In the rows, 128 means zero.
One turn or mirror swaps these rows in pairs. Which row does each one swap with?
Purar: [150 131 129 136 139  87 129 165  99 111 162 168 106 142 127 104  90 148]
mez: [140 104 118 142 146 126 107 121 131 117 123 138  82 148 114 175 107 149]
Kapad: [113 159 103 143 118 114 133 112 122 119 150 154 124 154 119 138 122 106]
Lefo: [132 135 129 104 128 149 115 112 121 120 172 142 105 169  87 131  87 126]
novo: [144 153 134 119 137 109 128 118 114 133 138 150 101 185 101 137  89 189]
kebe: [136  93 124 125 140 136 129 177 113 146 148 171  99 147 118 136  97 115]
giniv: [140 105 117 138 136 134 129 181 108 112 165 177 114 179 123 135  79 157]
Nube: [156 117  98 127  97 125 110 165 138 130 162 146 124 161 126 149 128 179]
nanuk: [140 164 119 129 122 146 153 146 114 135 140 145  98 180 123 140 115 115]
Reta: [115 106  97 140 131 131 129 124 113 104 165 155 122 152  80 128 115 188]
fazer: [134 108 118 135 125 128 118 165 108 105 135 155  91 169 119 135  95  97]
gofe: [134 100 131 128 130 135 121 128 110 159 134 147 121 145 132 130 100 199]
Kugil: [168 124 136 140 134 144 122 102 141 136 138 150  78 166 122 138 120 157]
rupad: [112  94 123 148 100 138 123 156  87 130 167 158 127 159 111 132 120 174]
nizas: [156 103 103 140 120 132 117 147 133 131 142 120 110 120  90 141 120 150]
nuket: [125  75 137 126 134 128 125 125 103 129 141 155 123 145 149 126 105 169]
Nonu: [173 112 128 149  94 124  98 129 119 153 162 166  97 181 122 124 113 155]
ziku: [133 134  98 153 130  91 136 151  85 115 151 141 138 187 115 135 118 143]
fasiv: [122 107 107 135 135 121 140  85 121 117 154 149 102 167 121 122 103 114]
dugag: [122 118 109 121 132 103 120 151 120 125 148 145 111 150  81 130  86 198]
sesam: [120 106  93 158  86 133 110 121 130 116 140 163 114 172 114 158 117 149]
purab: [141 130 112 118 150 125 126 126  98 133 173 151 146 129 140 116  92 137]
kinu: [142 102 109 109 102 135  92 124 145 132 144 181  98 178 108 139 100 162]
Zuba: [131 119 119 128 133  88 123 160 109 129 162 179  91 194 137 117 124 156]
dobol: [145 133 108 130 103 130 124 159 118 107 147 122 122 146  93  99 111 170]
luz: [119 129 118 154 116 124 136 127 135 150 126 164  92 183 132 164 120 165]
rof: [142 131 130 147 133 136 114  79 110 126 124 141 118 154 118 146 124 159]
vapok: [133 131 110 129 111  81 108 114 106 112 164 175 117 171 127 106  93 146]
gezet: [101 140  79 118 138 112 112 120 118 132 143 132 115 145 140 137 115 131]
pok: [173 138 144 118 119 115 135 128 106 124 168 136 115 174 104 132 117 116]
zibi: [116 138  97 126 135 130 118 146 125  98 107 161  94 172 129 123 103 175]
pasi: [134 126  99 122 126 100 110 149 105 165 137 149 108 157 115 126 124 100]
pabu: [148 157 104 124 137 162 131 160 113 112 169 151 106 138 128 123 108 161]
Kedig: [124 128  95 117 138 122 122 112 109 168 156 171 112 184 147 126 112 128]
vaful: [129 151 115 124 141 111 109 123 122  91 143 147 120 156  77 135 122 171]
bav: [160 135 107 148 131 130 127 110 125 171 116 172 108 179 103 134 117 153]
Mul: [153 119  87 142 110 126 110 157 129 135 127 122 101 170  85 152 116 150]
tovol: [150 140 119 139 141 126 147 164  98 131 159 179  96 162 128  94 124 155]
Vuf: [135 151 118 156 154 106 125 141 100 127 174 161 124 123 134 133 108 147]
teb: [ 90 120 119 131 131 118 122 140 117 154 144 151 100 141 118 130 108 193]
rabu: [123 115 107 124 121 121 112 108 113 156 169 169 129 176  96 122 114 109]
Rilet: [121 127 149 103 123 143 129 164 108 101 153 156 127 156 117 138 109 127]
Vosi: [158 142  98 110 153 133 125 136 112 152 152 146 150 134 122 126 110 156]
totav: [154  79 138 125 142 136 123 154 116 137 123 166  94 183 110 130 115 141]
zel: [165 109  85 117 135 125 113 130 132 116 154 132 124 152  88 120 123 122]
fanak: [130 128 132 157 144 115 116 134  95 147 112 155 114 164 141 165 122 158]

Swapped with novo: vapok
Swapped with mez: pasi
Swapped with dobol: giniv
Swapped with Purar: dugag
Swapped with rof: Kedig

